In the rows, zero is written as 128.
One turn or mirror swaps these rows in pairs. Which row does each one swap with?
J_103: [130 105 149 146 131 132 148 143 123 114 121 117 130 147 143  96 173]
J_19: [130 108 144 134 134 133 149 135 121 111 127 102 132 141 136 103 179]
J_493: [167  87 120 118 137 162 134 142 114 107 145 118 116 138 109 119 129]
J_288: [176  74 128 121 139 150 135 144 126 132 144 126  99 156 113 118 147]
J_236: [167  70 145 113 153 146 135 135 110 125 142 123 109 153  99 128 149]
J_306: [180  85 146 131 138 158 132 135 106 126 161 130 107 131 112 111 150]
J_805: [132 107 161 108 115 131 112 159 140 120 147 159 116 143 149 130 140]
J_323: [131 115 137 140 138 130 137 155 132 126 136 106 133 147 137  99 179]
J_283: [123 106 148 133 143 142 140 139 114 121 124 103 136 143 141 102 179]
J_397: [128 141 135 130 135 133 100 136 128 143 129 150 116 140 108 118 127]
J_908: [172  83 132 123 144 154 141 127 114 119 144 120 106 149 100 123 133]
J_313: [128 106 159 102 128 127 114 161 143 122 152 152 114 132 146 133 147]
J_623: [133 141 142 129 140 134  95 126 113 140 134 150 117 137 102 123 139]
J_256: [135 139 145 137 145 132  93 140 118 138 131 140 120 138  98 116 129]
J_114: [129 104 179  97 131 137 113 153 132 123 148 153 116 138 141 125 132]
J_777: [126  94 152 135 140 134 147 131 118 115 115 108 130 143 142  99 166]
J_628: [124  95 171 107 127 128 106 156 139 121 148 157 122 141 138 126 140]
J_198: [174  77 143 118 140 158 137 135 106 114 129 127 114 144  99 119 136]
J_97: [127 108 140 136 132 141 141 141 118 101 121 104 141 141 140  97 157]
J_593: [133 137 138 137 136 139  91 134 120 137 132 152 115 141 101 111 131]
J_665: [176  89 124 128 140 156 121 157 125 136 153 113 111 141 105 125 148]
J_645: [170  85 132 114 136 161 133 137 112 124 151 107 106 154 110 119 141]
J_545: [130 111 142 126 135 144 142 130 120 125 119  99 136 152 138  99 174]
J_608: [137 137 145 130 152 137  97 126 116 145 130 152 111 142 100 118 136]
J_76: [178  80 124 131 139 159 130 134 118 125 146 130 106 142 106 120 141]
J_649: [122 106 162  95 122 126 111 157 135 122 152 149 121 140 139 129 134]
J_378: [126 105 160 114 119 127 104 158 144 125 150 150 110 145 145 129 132]
J_384: [131 138 143 131 147 136  99 136 114 135 127 158 120 144 100 125 132]
J_260: [130 140 147 130 146 129  97 130 114 126 136 147 119 131 102 122 125]
J_967: [127 103 173 104 117 127 108 155 131 124 156 150 114 137 140 130 144]
J_615: [135 109 144 151 139 134 145 136 132 126 114 110 125 157 131  99 175]
J_965: [124 139 140 128 143 139  91 134 117 133 130 141 121 139 104 124 129]
J_700: [132  99 152 136 145 138 143 124 114  99 119 119 133 151 135  99 174]
J_41: [173  82 130 123 137 153 130 139 109 121 149 108 108 139 103 122 144]
J_248: [128 104 178 105 127 126 115 155 136 127 147 153 111 145 145 126 143]
J_671: [123 102 168 102 127 126 111 154 132 115 148 151 115 126 142 129 135]
J_727: [140 111 154 145 140 142 141 134 106 122 130 122 130 129 143  98 182]
J_17: [130 141 149 124 158 137  98 127 112 133 131 152 118 142 113 117 131]
J_612: [127 101 159 133 153 132 146 129 118 120 116 112 135 152 123 109 176]
J_774: [174  86 134 116 142 160 136 137 112 127 159 116 117 144 101 122 141]

Swapped with J_908: J_777
Swapped with J_283: J_774
Swapped with J_103: J_76
Swapped with J_615: J_288

One turn or mirror swaps these rows in pairs. Which row does each one swap with?
J_52: [165 123 128 153 118 130 166 128 128 138 142 130 157 132 137 134 147 118
 136 111 120 137]
J_371: [157 127 130 134 132 132 121 119 123 137 165 122 164 103 124 106 132 133
 126 159 119 138]
J_953: [136 126  94 134 123 132 131 136 130  94 124 124 153  94 143  83 132 145
 144 114 107 124]
J_902: [136 131 143 107 133 136 133 119 113 104 141 101 131 135 154 139 126 134
 144 122 111 111]
J_11: [112 121 118 119 132 122 154 125  92 114 121 124 123 118 136 138 108 140
 165 144 131 112]
J_65: [134 126 136 136 134 142 143 106 148 136 156 123 147 127 112 129 100 122
 155 106 128 148]
J_816: [141 121 164 131 144 105 146 125 104 100 121 128 143 107 119 127 115 142
 150 125 122 140]
J_153: [129 128 105 125 112 121 150 134 112  84 132 127 146 120 143 116 116 136
 152  97 169 124]
J_820: [134 118 155 146 142 127 142 132 111 113 137 126 155 111 113 122 129 134
 165 155 105 140]
J_140: [124 129 100 147 136 121 134 126 107  83 139 139 144 126 149 157 100 137
 145 118 135 130]
J_974: [114 130  92 127 124 113 126 134 113 108 140 126 144 108 107  86 128 140
 137  94 141 129]
J_6: [138 134 136 103 120 113 140 148 126 107 155 124 131 132 148 125 130 137
 131 113 127  99]
J_85: [119 123 105 147 142 101 148 116 126 140 163 154 150 124 119 108 113 145
 127 101 126 138]
J_231: [122 104 128 156 134 110 144 136 129 121 151 152 143 101 101 117 149 149
 134 126 119 130]
J_572: [ 97 101 135 123 146 153 123 120 136 132 137 121 129 108 131 119 126 127
 153 129 125 131]
J_494: [126 139 113 150 139 112 162 117 105  95 148 138 158 125 145 136 145 149
 147 136 151 150]
J_803: [ 96 157  94 124 134 132 146 115 125 109 144 137 143 150 135 122 114 127
 137 129 146 131]
J_748: [176 127 108 149 126 124 129 117 126 127 146 145 153 118 119 113 120 123
 129 145 102 141]
J_729: [128 127 159 135 118 135 145 118 127 131 150 111 146 103 113 133 126 123
 154 157 136 141]
J_207: [156 118 154 137 118 121 114 131 106 119 150 108 151 110 109 132 134 138
 147 149 117 128]
J_742: [135 125 141 125 116 137 150  91 129 118 169 119 148 118 124 124 108 110
 149 124 140 154]
J_602: [179 122  92 145 124 121 148 121 121 116 140 132 155 124 121 120 138 134
 125 108 113 134]
J_29: [135 121  98 148 101 143 164 123 136 120 144 133 128 119 122  99 119 116
 113 116 129 145]
J_352: [138 123 125 134 125 119 162 128 124  79 129 129 143 112 122  94 109 134
 143 114 159 126]
J_480: [124 115 152 124 132 122 138 118 107 129 144 109 135 110 157 112 105 145
 130 118 152 123]
J_702: [ 83 120 126 129 109 137 147 129 115 116 133 107 141 116 144 118 149 126
 149 104 136 126]
J_456: [113 136 118 156 156 128 122 112 144 143 149 125 158 121 139 144 125 144
 129 130 125 143]
J_560: [ 93 136 123 128 120 124 150 124 116 109 167 118 161 120 155 135 150 143
 131 149 131 128]
J_108: [131 121 133 136 132 133 122  93 112 125 148 138 139 111 165 129 115 130
 157 129  96 148]
J_641: [119 116  95 118  98 131 120 141 116 126 141 116 134  90 101 121 119 129
 126 143 132 120]
J_834: [114 121 116 147 157 110 134 139 113 120 118 125 132 127 152 115 128 150
 155 140 105 114]
J_559: [110 142 123 142 134 137 112 101 132 114 151 122 164 136 137 147 109 125
 147 133 119 153]
J_541: [ 99 136 165 141 130 129 122 125 113 130 142 127 142 116 135 116 128 122
 150 150 122 143]
J_344: [120 121 131 119 137 130 129 129 146 105 167 121 133 106  95 122 150 141
 147 123 123 132]
J_618: [150 130 139 132 135 132 143 119 124 154 150 120 141 102 133 132  93 133
 129 112 113 115]
J_601: [144 135  96 135  94 137 162 136 109 104 122 121 134 107 150 129 122 119
 126 112 130 115]
J_808: [137 138 100 118 106 114 139 134 105  85 164 137 160 112 129 107 132 134
 145 156 118 130]
J_813: [139 140  77 129 113 112 166 128 133 122 146 113 146 109 156 105 117 135
 135 118 109 140]
J_295: [124 141 102 148 107 109 132 146 114 108 148 150 160 109 117  85 135 131
 124 138 137 143]
J_634: [144 125  80 122 120 130 153 122 126 145 148 116 160 101 102 118 121 130
 147 138 121 137]
J_534: [133 116 107 135 131 145 117 132 141 117 154 100 164  97 110 137 119 126
 150 106 121 138]
J_400: [151 140  98 138 124 128 164 124 129 124 146 123 180 131 149 107 111 133
 134 102 111 129]
J_556: [128 118 100 145 122 114 105 141 119  83 123 130 154 106 115 113 130 142
 145 108 144 127]
J_267: [128 110 126 137 134 122 120 124 114 143 135 128 146 105 106 116 141 124
 159 100 156 142]
J_594: [159 117  97 159 137 111 128 136 113 121 139 126 168  98 122 121 124 148
 144 137  98 120]
J_205: [134 130 125 142 118 133 139 136 108  85 123 141 124 119 141 111 138 129
 132 163 125 119]
J_584: [129 129 105 116  97 126 147 132 124 106 116 128 124 129 158 119 113 114
 152 124 148 118]
J_99: [ 93 134 131 142 136 135 138  93 107 130 140 123 143 132 135 130 120 120
 153 117 125 152]
J_495: [124 114  75 140 133 123 144 117 113 115 142 153 155 111 147 106 121 140
 128 126 152 141]
J_105: [136 107 142 120 108 127 133 126 107 111 138 126 122 122 141 129 120 123
 160  94 110 113]
J_764: [115 127 116 153 133 122 150 120 103 137 124 127 152 120 133 144  98 139
 133 162 134 132]
J_403: [140 142 108 134 107 109 158 137 118  87 146 144 145 109 115 110 116 142
 132 153 156 123]
J_116: [ 84 131 118 133 125 130 122 117 114 145 161 128 148 123 140 140 104 124
 139 135 118 140]
J_900: [119 130 109 130 113 134 125 128 110  98 149 110 136 116 152 145 124 124
 155 150  90 114]
J_467: [155 121 120 131 132 119 138 118 149 158 137 126 151 118 126 112 100 125
 151 118 135 135]
J_126: [133 119  80 134 111 123 122 121 119 137 166 121 145 113 141 114 152 122
 145 139 102 138]
J_539: [112 123  93 138 114 119 112 139 126  96 133 134 127 103 137 131 151 137
 129 115 144 121]
J_605: [132 112 137 132 131 109 144 121 117 135 134 115 107  99 150 126 117 135
 162 114 102 131]
J_810: [140 147 101 111  98 125 155 121 127  91 162 121 161 113 120 117 128 118
 128 130 116 151]
J_854: [106 114  93 154 118 117 135 156 110 118 119 136 151  99 119 104 125 140
 137 111 138 129]
J_530: [145 149 108 146 109 128 149 133 115  86 137 127 157 137 124 122 123 138
 121 161 118 126]
J_571: [137 135 137 116 118 133 119 134 107  93 121 108 140 113 159 121 131 130
 147 149 121 111]

Swapped with J_352: J_742
Swapped with J_344: J_494
Swapped with J_748: J_571
Swapped with J_803: J_267
Swapped with J_556: J_559
Swapped with J_808: J_820

